(in the rows, 128 means zero)
The rows of Y fall into 3 groups, which share some directions, and each row is roughly a mix of its group's hidden directions.
Y:
[[105 162  92 145  64 146 153 120 163 144]
 [128 117 182 134 164 191 129 151 138 157]
 [123 119 189 127 114  83 141 140  71 113]
 [132 127 192 121 121 109 124 145  58 128]
 [ 67 138 186 127 155 150 141 151 105 145]
 [138 140  76 131 154 175 126 120 189 143]
 [130 123 176 131 166 189 148 153 142 162]
 [110 140  61 141 110 112 152 129 181 157]
 [100 121 126 153 110 112 205 137 170 133]
 [110 133  56 108 167 122 128 100  88 126]
 [ 90  98 140 120  69 178 146 151 147 128]
 [145 134 187 134  64 133 121 151 161 116]
 [131 119 178 131 162 196 121 151 127 158]
 [ 81  71 124 140  81 163 135 139 154 128]
 [133 123 194 137 153 181 144 157 135 155]
 [101 111 107 144 104  55 170 118 141 113]
 [123 119 180 137 158 193 141 155 130 158]
 [114 123 107 130 198 116 139 118  66 131]
 [118 136 136 138  94 206 142 118 171 117]
 [124 125 188 124 104 128 138 137  55 121]
 [123 114 180 139 164 188 131 159 134 158]
 [ 87 144 170 132 115 179 169 163 143 142]
 [104  87 129 142 195 165 151 136 126 158]
 [119 127  75 110 187 120 139 108  78 127]
 [110 124  98 126 201 120 149 117  77 136]
 [181 175 135 116 146 114  78 119  89 128]
 [ 97 121 156 127  58 174 126 154 146 130]
 [ 80  97  91 140  75 143 122 121 171 119]
 [ 73 144 179 127 143 176 156 132 152 142]
 [117 124 177 127  72 170 140 161 162 136]
 [118 124  87 115 157 102 120 109  55 104]
 [128 172  79 117  79 103 101 103 148 104]
 [170 140 116 130 206 100 114 109 110 139]
 [179 121 128 127 134  52 147 129  99 115]
 [124 149 104 139 103 204 153 109 164 132]
 [175 111  72 133 117  66 133 130 120 117]
 [122 135  77 119 100  63 129  95 126  95]
 [116  85 163 135 180 170 154 152 109 151]
 [111 157 116 154  98 117 204 129 154 147]
 [ 82 128 155 134 141 201 121 144 155 150]
 [198 145 122 127  80  88 123 131 103 118]
 [101 137 106 148  83 169 180 123 167 139]
 [126 143  76 119  92  66 127 100 130  98]
 [105 145  89 151  87 128 195 108 147 133]
 [136 140  79 133 158 169 134 132 189 156]
 [111 117  75 115 178 109 142 107  73 122]
 [148 122 111 109 154  80  74 111  79 114]
 [120 146 132 113 132 210 167 110 121 152]
 [127 125 184 118 111 109 115 148  55 134]
 [113 107 171 147 158 191 121 161 140 156]
 [125 134 137 117 155 206 170 120 138 157]
 [137 172  85 124  90  79 106 100 145 102]
 [133 136  70 116 105  67 124  95 121  98]
 [103  85 169 145 168 158 167 155 120 151]
 [127  97 114 105 117 149  53 116  88 115]
 [ 82 150 186 126 121 175 110 148 101 143]
 [135 168  93 124  74  88 103 105 154 101]
 [128 119 183 122 119  82 122 136  63 111]
 [140 109 134 116 180  57 114 143  97 133]
 [118 122 165 137 146 208 127 151 142 158]
 [ 93 121  72 117 171 125 142 111  74 130]
 [113 110 119 147 110  46  98 138 124  98]
 [ 96 105 140 119  51 139 144 145 131  90]
 [114 133 136 138  90 208 154 119 157 121]
 [132 116 167 116 132  93 122 139  47 130]
 [116 111 127 148 109  44 106 136 135  97]
 [114 125 136 125  54 158 123 139 182 117]
 [121 138 144 138  92 205 147 113 161 108]
 [131 135  81 134 152 173 134 126 196 143]
 [126 141  61 135 133 146 126 117 195 141]
 [144 134 177 138  65 129 129 146 181 127]
 [115 126  77 107 184 136 129 111  72 133]
 [151 141 180 141  79 123 132 144 188 132]
 [126 117 193 142 161 169 148 164 123 157]
 [151 167 107 114  99  63 121 108 110  92]
 [150 120  78 139  91  66 122 110 141  98]
 [ 97 150 113 144  49 118 161 130 120 146]
 [149 136 195 142  76 126 124 151 164 123]
 [137 115 129 112 150  57  82 140  88 132]
 [118 128 133 121  87 176 137 139 200 147]
 [149 147 136 106 150 199 172 123 124 161]
 [121 112 179 121 103  96 120 130  59 107]
 [132 126 182 121 122  83 116 135  61 116]
 [124 128 179 135 148 196 134 151 158 154]
 [195 137 109 120 103  79 151 112  98 117]
 [124 143 124 111 140 210 165 116 122 157]
 [144 131 192 137  77 141 132 154 172 132]
 [126 121 175 134 161 193 142 156 143 161]
 [136 120 131 143 110  40 123 146 149 104]
 [153 139 194 134  76 130 132 153 166 125]
 [163  82  82 141 141  94  87 121  98 114]
 [128 120 193 122 119 102 131 140  61 116]
 [144 145  78 109 108  62 121 100 132 100]
 [104 115  71 123 188 126 131 107  86 122]
 [155 125  87 119 125  46 131 123 114 110]]

One row of each group comes first, with its name. Which group is each row after those in?
[132 120 168 119 129  84 124 133  50 122] => G
[114 110 109 150  97  63  79 135 134  97] => L
[162 182 112 108  84  89 102 110 132 104] => J

[140 114 182 148  71 123 127 147 177 120] => J
[ 96 108 129 119  79 181 147 142 179 129] => J
[125 136 104 142 147 175 193 134 164 158] => G
[108 140 146 141  70 185 141 126 172 119] => G
[115 112 111 153  89 117  58 132 165 103] => L
